128 stands for zero in the data rows.
How far apart are the two rows of each pair, measured in a hidden way? 0 means very close, and 30 very far. Two or three weighted sums of its numbers give each row a place; it is the straight-line distance between the places.
[117, 104, 97, 151, 110, 116, 146, 107, 129, 163, 129, 99]
[126, 91, 106, 108, 106, 112, 166, 114, 134, 138, 144, 144] 8
[113, 162, 158, 143, 142, 93, 102, 135, 85, 110, 112, 138]
[111, 113, 103, 88, 98, 136, 153, 99, 83, 154, 134, 116] 18
[121, 112, 92, 88, 114, 105, 155, 107, 164, 151, 127, 143]
[113, 104, 161, 121, 140, 111, 105, 154, 131, 98, 104, 100] 18
[118, 149, 90, 124, 110, 152, 158, 115, 97, 157, 124, 136]
[116, 114, 138, 162, 126, 100, 103, 125, 82, 120, 111, 97] 22
[123, 155, 177, 154, 165, 111, 105, 155, 130, 82, 103, 112]
[192, 110, 128, 150, 169, 144, 83, 154, 171, 115, 174, 160] 25
[116, 134, 105, 134, 98, 116, 132, 96, 157, 145, 119, 148]
[129, 136, 110, 115, 98, 131, 162, 115, 142, 142, 141, 163] 7
[107, 111, 135, 94, 126, 83, 105, 133, 171, 125, 111, 123]
[106, 143, 149, 111, 134, 149, 104, 131, 157, 116, 114, 115] 7
[114, 161, 119, 138, 124, 103, 115, 102, 138, 139, 109, 148]
[102, 98, 127, 146, 112, 97, 120, 118, 128, 151, 118, 104] 22
[107, 119, 114, 138, 111, 111, 123, 103, 166, 146, 124, 119]
[110, 121, 129, 100, 127, 123, 125, 108, 130, 140, 116, 131] 9
[97, 165, 135, 125, 127, 141, 114, 126, 144, 134, 121, 142]
[108, 146, 160, 115, 139, 95, 99, 143, 126, 100, 109, 137] 11
[165, 126, 118, 165, 146, 134, 128, 142, 115, 119, 162, 163]
[138, 129, 108, 108, 123, 150, 150, 123, 114, 135, 156, 149] 6
[109, 108, 125, 138, 128, 117, 102, 112, 149, 139, 115, 103]
[127, 136, 101, 111, 106, 120, 156, 100, 146, 154, 139, 161] 9
[180, 95, 130, 103, 158, 122, 95, 153, 106, 122, 183, 178]
[119, 129, 118, 102, 123, 160, 123, 111, 102, 149, 115, 102] 10
[182, 150, 149, 117, 160, 124, 124, 179, 135, 92, 88, 95]
[111, 116, 168, 104, 151, 141, 103, 140, 96, 94, 108, 104] 21
[158, 160, 164, 97, 164, 134, 122, 171, 86, 83, 96, 102]
[119, 122, 98, 132, 99, 91, 153, 110, 102, 163, 127, 137] 12
[123, 147, 106, 149, 102, 96, 153, 103, 140, 167, 125, 150]
[111, 147, 110, 118, 99, 110, 134, 106, 108, 155, 118, 160] 2
[173, 111, 133, 143, 162, 150, 102, 151, 87, 119, 177, 151]
[122, 153, 105, 131, 94, 136, 147, 104, 154, 157, 130, 152] 10
[145, 124, 155, 105, 163, 101, 106, 173, 149, 90, 103, 98]
[117, 169, 116, 148, 112, 138, 119, 112, 124, 149, 111, 152] 14
[168, 159, 158, 99, 170, 176, 132, 166, 153, 91, 104, 96]
[162, 135, 145, 87, 167, 129, 113, 178, 155, 90, 100, 80] 10
[119, 166, 170, 106, 165, 166, 109, 157, 151, 90, 99, 130]
[124, 151, 164, 118, 165, 106, 119, 169, 142, 87, 108, 119] 14
[109, 165, 133, 97, 121, 160, 111, 117, 111, 134, 109, 134]
[116, 144, 123, 116, 110, 117, 136, 108, 161, 145, 110, 135] 4
[110, 131, 118, 120, 124, 117, 110, 108, 139, 134, 116, 131]
[115, 144, 118, 151, 120, 102, 119, 108, 154, 137, 119, 147] 5
[162, 117, 125, 149, 165, 140, 105, 146, 108, 124, 176, 153]
[114, 106, 92, 158, 102, 164, 156, 104, 171, 149, 129, 100] 10
[112, 132, 166, 104, 145, 98, 102, 148, 123, 95, 109, 106]
[115, 97, 97, 93, 104, 137, 141, 102, 113, 151, 123, 118] 11
[106, 146, 172, 115, 144, 97, 103, 141, 124, 107, 107, 132]
[168, 136, 156, 135, 162, 101, 123, 177, 140, 90, 105, 92] 11
[130, 102, 105, 158, 114, 109, 159, 104, 122, 138, 152, 121]
[120, 110, 104, 126, 94, 154, 143, 96, 102, 155, 113, 90] 12
[129, 121, 102, 109, 89, 138, 147, 103, 109, 161, 126, 130]
[124, 88, 99, 91, 107, 153, 151, 111, 155, 164, 122, 118] 19
[106, 130, 173, 147, 155, 120, 100, 146, 100, 96, 110, 86]
[112, 117, 104, 113, 102, 153, 151, 94, 129, 155, 125, 126] 17
[114, 143, 114, 142, 110, 164, 128, 107, 156, 151, 120, 128]
[114, 92, 122, 149, 107, 109, 130, 116, 154, 146, 116, 112] 14
[117, 134, 162, 147, 148, 169, 100, 133, 115, 103, 114, 85]
[110, 142, 137, 147, 115, 98, 102, 126, 150, 132, 115, 129] 9
[125, 138, 102, 98, 95, 134, 154, 96, 117, 157, 130, 148]
[122, 108, 104, 152, 94, 165, 166, 94, 166, 151, 142, 87] 16
[108, 131, 118, 172, 109, 154, 116, 109, 163, 138, 122, 111]
[117, 160, 99, 145, 100, 151, 150, 106, 159, 170, 133, 147] 12
[114, 150, 169, 158, 156, 106, 109, 147, 119, 96, 106, 110]
[129, 157, 104, 157, 104, 129, 170, 107, 107, 143, 139, 150] 9
[124, 122, 98, 122, 102, 125, 155, 97, 157, 151, 130, 133]
[117, 134, 159, 85, 145, 158, 100, 148, 90, 102, 97, 98] 4
[130, 102, 110, 141, 106, 133, 150, 113, 168, 133, 143, 142]
[112, 139, 174, 114, 161, 162, 100, 157, 91, 96, 113, 85] 5
[106, 130, 125, 115, 106, 83, 131, 105, 114, 149, 126, 136]
[127, 161, 110, 156, 93, 96, 164, 97, 142, 154, 146, 162] 7
[113, 114, 98, 89, 104, 142, 158, 103, 128, 146, 140, 138]
[115, 144, 176, 137, 156, 113, 107, 153, 109, 89, 103, 111] 13
[106, 127, 133, 118, 129, 84, 108, 113, 139, 139, 107, 147]
[108, 117, 120, 119, 118, 153, 130, 116, 91, 129, 119, 96] 19
[114, 154, 103, 118, 98, 99, 140, 102, 100, 176, 119, 157]
[115, 128, 131, 136, 111, 140, 122, 127, 103, 144, 121, 106] 18
[118, 149, 107, 134, 109, 160, 147, 111, 131, 159, 120, 150]
[119, 112, 114, 123, 117, 142, 166, 122, 170, 122, 151, 133] 19
[101, 136, 153, 170, 136, 151, 98, 148, 141, 105, 112, 103]
[187, 168, 146, 98, 167, 97, 108, 175, 167, 86, 95, 127] 27
[118, 115, 103, 83, 94, 141, 157, 104, 121, 152, 125, 142]
[114, 91, 105, 138, 109, 162, 159, 109, 90, 157, 144, 113] 11
[107, 110, 109, 109, 106, 126, 129, 120, 142, 156, 113, 138]
[113, 136, 120, 104, 101, 97, 131, 112, 84, 153, 115, 144] 15
[108, 113, 135, 114, 125, 146, 115, 113, 144, 131, 118, 96]
[117, 92, 111, 105, 115, 124, 136, 99, 105, 156, 121, 105] 3
[117, 138, 108, 124, 109, 130, 142, 105, 140, 160, 129, 145]
[111, 101, 143, 161, 131, 100, 100, 138, 150, 117, 111, 95] 18
[132, 152, 118, 168, 113, 137, 156, 113, 137, 136, 160, 172]
[115, 144, 111, 159, 101, 144, 150, 95, 113, 165, 120, 111] 6
[183, 99, 124, 175, 159, 122, 87, 155, 90, 118, 176, 147]
[126, 105, 114, 94, 121, 120, 153, 123, 150, 135, 150, 156] 13
[107, 118, 176, 140, 161, 123, 98, 141, 138, 96, 107, 103]
[109, 127, 161, 114, 158, 107, 108, 145, 84, 97, 101, 124] 8
[101, 128, 158, 147, 136, 128, 94, 141, 96, 111, 107, 94]
[105, 128, 137, 103, 112, 165, 112, 126, 97, 124, 122, 106] 13
[188, 150, 152, 94, 153, 122, 122, 176, 161, 91, 108, 106]
[117, 128, 157, 136, 155, 158, 105, 140, 146, 102, 96, 87] 24
[115, 146, 106, 138, 105, 138, 148, 105, 137, 156, 129, 142]
[120, 118, 97, 149, 96, 172, 162, 111, 112, 142, 146, 132] 13
[123, 104, 110, 99, 107, 86, 151, 118, 142, 138, 144, 154]
[121, 82, 99, 129, 97, 162, 175, 113, 149, 149, 136, 106] 11
[128, 129, 117, 169, 116, 146, 159, 118, 146, 130, 148, 144]
[118, 98, 106, 87, 109, 167, 127, 110, 106, 155, 132, 106] 12
[117, 120, 104, 140, 99, 106, 151, 100, 84, 156, 134, 129]
[153, 113, 119, 146, 140, 170, 126, 134, 169, 124, 165, 139] 22
[173, 112, 120, 163, 155, 126, 102, 149, 158, 120, 180, 164]
[104, 154, 111, 112, 116, 116, 136, 100, 89, 156, 127, 162] 15
[108, 135, 101, 111, 103, 103, 148, 113, 122, 155, 126, 144]
[118, 98, 107, 104, 105, 87, 141, 106, 172, 161, 135, 114] 12
[163, 135, 160, 108, 154, 90, 119, 163, 127, 90, 99, 87]
[115, 134, 122, 163, 125, 127, 117, 114, 140, 133, 116, 123] 19
[133, 142, 113, 136, 127, 175, 153, 115, 165, 137, 153, 156]
[108, 164, 149, 155, 132, 161, 96, 142, 169, 111, 114, 99] 19
[163, 127, 122, 159, 154, 116, 126, 145, 116, 116, 176, 161]
[113, 163, 115, 95, 107, 110, 133, 108, 98, 152, 117, 167] 11
[110, 156, 134, 99, 118, 116, 108, 109, 169, 134, 107, 148]
[107, 121, 114, 114, 113, 149, 118, 106, 161, 157, 110, 125] 10
[103, 107, 123, 104, 119, 95, 105, 115, 112, 134, 112, 104]
[150, 94, 111, 161, 142, 102, 147, 135, 141, 135, 168, 145] 14
[112, 90, 119, 134, 109, 126, 126, 113, 111, 149, 111, 94]
[105, 158, 152, 104, 140, 103, 100, 131, 112, 112, 104, 136] 16
[112, 111, 112, 134, 97, 160, 140, 108, 164, 155, 120, 104]
[124, 136, 107, 146, 102, 91, 151, 104, 98, 158, 132, 147] 17
[112, 156, 139, 110, 128, 165, 105, 127, 131, 126, 105, 122]
[123, 101, 93, 126, 109, 124, 144, 104, 124, 154, 119, 117] 9
[123, 109, 106, 109, 105, 138, 152, 100, 135, 150, 134, 124]
[116, 97, 117, 139, 106, 138, 113, 118, 107, 146, 116, 96] 9
[179, 155, 145, 142, 165, 134, 123, 177, 134, 92, 101, 89]
[124, 161, 108, 113, 106, 147, 161, 111, 106, 136, 149, 166] 8
[135, 92, 117, 98, 122, 137, 144, 115, 101, 128, 157, 157]
[127, 104, 172, 98, 152, 107, 112, 154, 110, 89, 96, 93] 11
[103, 157, 154, 117, 146, 116, 98, 138, 163, 111, 114, 133]
[138, 146, 160, 112, 166, 112, 120, 165, 150, 89, 102, 97] 6
[99, 167, 126, 175, 110, 92, 112, 116, 133, 136, 121, 151]
[135, 89, 101, 156, 97, 94, 152, 107, 124, 155, 137, 130] 18
[118, 101, 107, 146, 115, 90, 135, 109, 144, 151, 122, 115]
[137, 163, 162, 151, 164, 94, 117, 174, 162, 82, 103, 100] 9
[196, 90, 127, 150, 164, 139, 91, 144, 128, 122, 180, 149]
[118, 136, 94, 94, 96, 115, 155, 120, 91, 156, 135, 170] 17
[123, 99, 120, 150, 111, 124, 146, 115, 139, 149, 112, 93]
[167, 99, 133, 163, 160, 89, 116, 149, 144, 119, 173, 152] 8
[166, 113, 114, 121, 139, 135, 128, 137, 155, 130, 168, 164]
[118, 141, 101, 133, 108, 141, 161, 105, 105, 160, 127, 142] 13
[188, 183, 141, 105, 152, 97, 124, 173, 118, 91, 108, 111]
[124, 127, 103, 137, 103, 95, 153, 103, 132, 150, 129, 142] 24
[122, 131, 110, 128, 122, 128, 166, 112, 155, 144, 145, 165]
[114, 114, 103, 167, 102, 103, 145, 109, 103, 159, 130, 123] 20
[119, 139, 108, 142, 97, 147, 152, 108, 133, 155, 134, 146]
[126, 124, 169, 97, 162, 96, 104, 166, 164, 85, 108, 95] 9
[127, 125, 168, 162, 170, 120, 115, 161, 142, 91, 98, 78]
[119, 124, 123, 88, 109, 111, 125, 109, 102, 147, 121, 137] 15
[115, 158, 145, 129, 121, 146, 101, 123, 129, 120, 115, 137]
[113, 126, 150, 138, 135, 95, 103, 121, 170, 122, 122, 128] 11
[110, 111, 100, 140, 102, 116, 159, 104, 168, 152, 129, 148]
[114, 124, 86, 149, 104, 122, 161, 107, 153, 142, 140, 143] 7
[103, 85, 133, 93, 124, 173, 121, 124, 151, 125, 122, 87]
[113, 108, 96, 146, 89, 98, 161, 95, 133, 155, 130, 137] 20
[129, 99, 111, 121, 112, 113, 163, 117, 111, 144, 149, 137]
[111, 98, 106, 128, 103, 175, 159, 92, 146, 151, 133, 102] 8
[181, 115, 126, 151, 172, 139, 89, 159, 86, 123, 171, 153]
[110, 89, 121, 98, 111, 145, 111, 116, 136, 134, 116, 110] 14
[131, 108, 101, 108, 108, 128, 157, 117, 160, 128, 154, 143]
[121, 121, 109, 92, 105, 116, 136, 99, 120, 152, 117, 147] 11
[164, 116, 131, 122, 154, 142, 119, 138, 126, 118, 176, 156]
[154, 117, 115, 116, 150, 156, 132, 140, 106, 123, 177, 163] 7
[124, 88, 110, 140, 108, 155, 163, 101, 95, 152, 141, 105]
[111, 165, 108, 150, 106, 139, 132, 105, 141, 160, 126, 144] 22
[145, 87, 124, 158, 150, 133, 135, 146, 175, 128, 169, 137]
[112, 156, 173, 117, 168, 96, 107, 149, 141, 93, 95, 125] 21
[107, 165, 127, 135, 125, 124, 117, 115, 134, 137, 120, 136]
[194, 103, 123, 163, 166, 156, 64, 161, 149, 114, 179, 149] 21
[121, 118, 103, 89, 101, 154, 165, 104, 157, 145, 141, 140]
[120, 144, 114, 145, 97, 106, 148, 102, 145, 151, 126, 151] 15
[118, 140, 108, 93, 108, 152, 167, 117, 133, 143, 146, 168]
[109, 167, 134, 155, 120, 140, 126, 120, 151, 146, 120, 134] 10
[202, 104, 131, 147, 163, 166, 80, 143, 127, 113, 175, 165]
[152, 156, 160, 119, 171, 116, 128, 180, 141, 88, 98, 111] 24
[157, 166, 160, 131, 186, 124, 117, 169, 89, 83, 111, 111]
[127, 119, 100, 133, 105, 116, 161, 107, 150, 136, 134, 138] 13
[118, 102, 102, 146, 99, 155, 150, 100, 138, 157, 134, 110]
[164, 111, 124, 128, 152, 157, 119, 143, 153, 119, 171, 147] 12
[133, 129, 113, 160, 122, 152, 172, 121, 114, 131, 146, 152]
[100, 160, 132, 105, 124, 120, 115, 128, 131, 132, 113, 144] 8
[126, 147, 99, 104, 106, 96, 168, 107, 118, 153, 132, 175]
[119, 111, 94, 160, 102, 111, 160, 102, 139, 145, 134, 119] 16
[154, 99, 118, 95, 147, 122, 123, 141, 98, 118, 171, 157]
[124, 132, 110, 172, 105, 104, 160, 116, 150, 137, 155, 159] 13
[108, 100, 158, 97, 140, 132, 97, 141, 127, 96, 109, 94]
[118, 104, 105, 81, 98, 120, 159, 102, 92, 152, 141, 138] 5
[146, 94, 115, 113, 139, 128, 144, 132, 146, 123, 166, 153]
[129, 128, 107, 102, 109, 123, 164, 111, 120, 144, 139, 150] 11
[142, 104, 123, 160, 142, 105, 131, 146, 131, 125, 176, 172]
[167, 108, 118, 111, 151, 141, 100, 155, 134, 119, 174, 160] 16
[103, 117, 136, 124, 117, 120, 114, 112, 144, 143, 113, 132]
[156, 105, 113, 128, 147, 96, 126, 138, 106, 128, 167, 151] 3
[101, 105, 124, 121, 114, 118, 126, 117, 92, 137, 117, 108]
[134, 103, 114, 162, 118, 130, 155, 125, 164, 129, 158, 141] 8
[160, 109, 121, 146, 137, 114, 145, 135, 92, 131, 165, 150]
[144, 93, 107, 145, 121, 121, 157, 115, 129, 136, 156, 133] 4
[104, 115, 138, 146, 124, 147, 113, 124, 169, 144, 115, 92]
[115, 97, 166, 144, 140, 96, 102, 142, 172, 115, 108, 104] 5
[123, 131, 165, 140, 164, 92, 97, 168, 138, 90, 108, 100]
[133, 139, 119, 169, 122, 84, 153, 126, 96, 127, 164, 176] 3
[127, 151, 173, 145, 169, 98, 110, 156, 130, 99, 109, 105]
[116, 98, 107, 153, 96, 145, 163, 100, 127, 152, 132, 94] 19
[168, 149, 160, 100, 156, 109, 114, 177, 96, 102, 98, 100]
[177, 97, 121, 142, 161, 157, 119, 143, 156, 119, 183, 147] 25
[111, 152, 119, 124, 110, 152, 135, 104, 109, 150, 117, 134]
[121, 127, 109, 139, 115, 160, 161, 108, 159, 144, 145, 131] 10
[175, 98, 119, 122, 150, 122, 123, 149, 128, 129, 173, 156]
[107, 122, 159, 148, 145, 112, 104, 135, 123, 108, 108, 103] 18
[105, 145, 156, 118, 147, 160, 111, 138, 120, 121, 108, 111]
[111, 129, 142, 141, 130, 102, 113, 136, 88, 126, 113, 110] 17
[149, 115, 128, 103, 159, 155, 126, 132, 103, 118, 171, 159]
[118, 142, 106, 102, 102, 138, 142, 104, 134, 163, 129, 159] 11
[101, 147, 144, 134, 127, 159, 105, 126, 101, 124, 108, 102]
[155, 114, 119, 149, 142, 139, 127, 144, 105, 119, 165, 150] 7
[128, 147, 119, 138, 118, 161, 156, 111, 115, 140, 162, 155]
[126, 153, 107, 132, 99, 153, 170, 111, 96, 144, 155, 143] 11
[116, 128, 162, 115, 161, 114, 97, 147, 137, 105, 110, 99]
[101, 120, 118, 153, 115, 168, 119, 103, 127, 151, 120, 91] 6
[111, 141, 133, 130, 123, 143, 113, 123, 140, 131, 111, 112]
[113, 108, 106, 126, 99, 155, 147, 92, 113, 148, 122, 114] 7
[123, 117, 96, 163, 98, 160, 150, 103, 149, 156, 131, 106]
[115, 126, 119, 107, 115, 120, 131, 107, 147, 151, 115, 143] 13
[134, 92, 116, 97, 123, 150, 161, 131, 115, 128, 162, 136]
[111, 91, 89, 115, 98, 119, 154, 106, 145, 150, 127, 121] 11
[119, 170, 123, 141, 113, 91, 123, 108, 141, 141, 112, 165]
[128, 139, 165, 91, 166, 107, 93, 174, 122, 89, 103, 106] 13
[112, 164, 166, 102, 151, 91, 96, 152, 129, 95, 107, 122]
[142, 123, 119, 128, 123, 144, 139, 123, 165, 132, 167, 159] 19
[141, 125, 114, 112, 143, 132, 143, 132, 160, 127, 169, 167]
[113, 156, 114, 140, 104, 152, 149, 100, 129, 148, 122, 139] 14
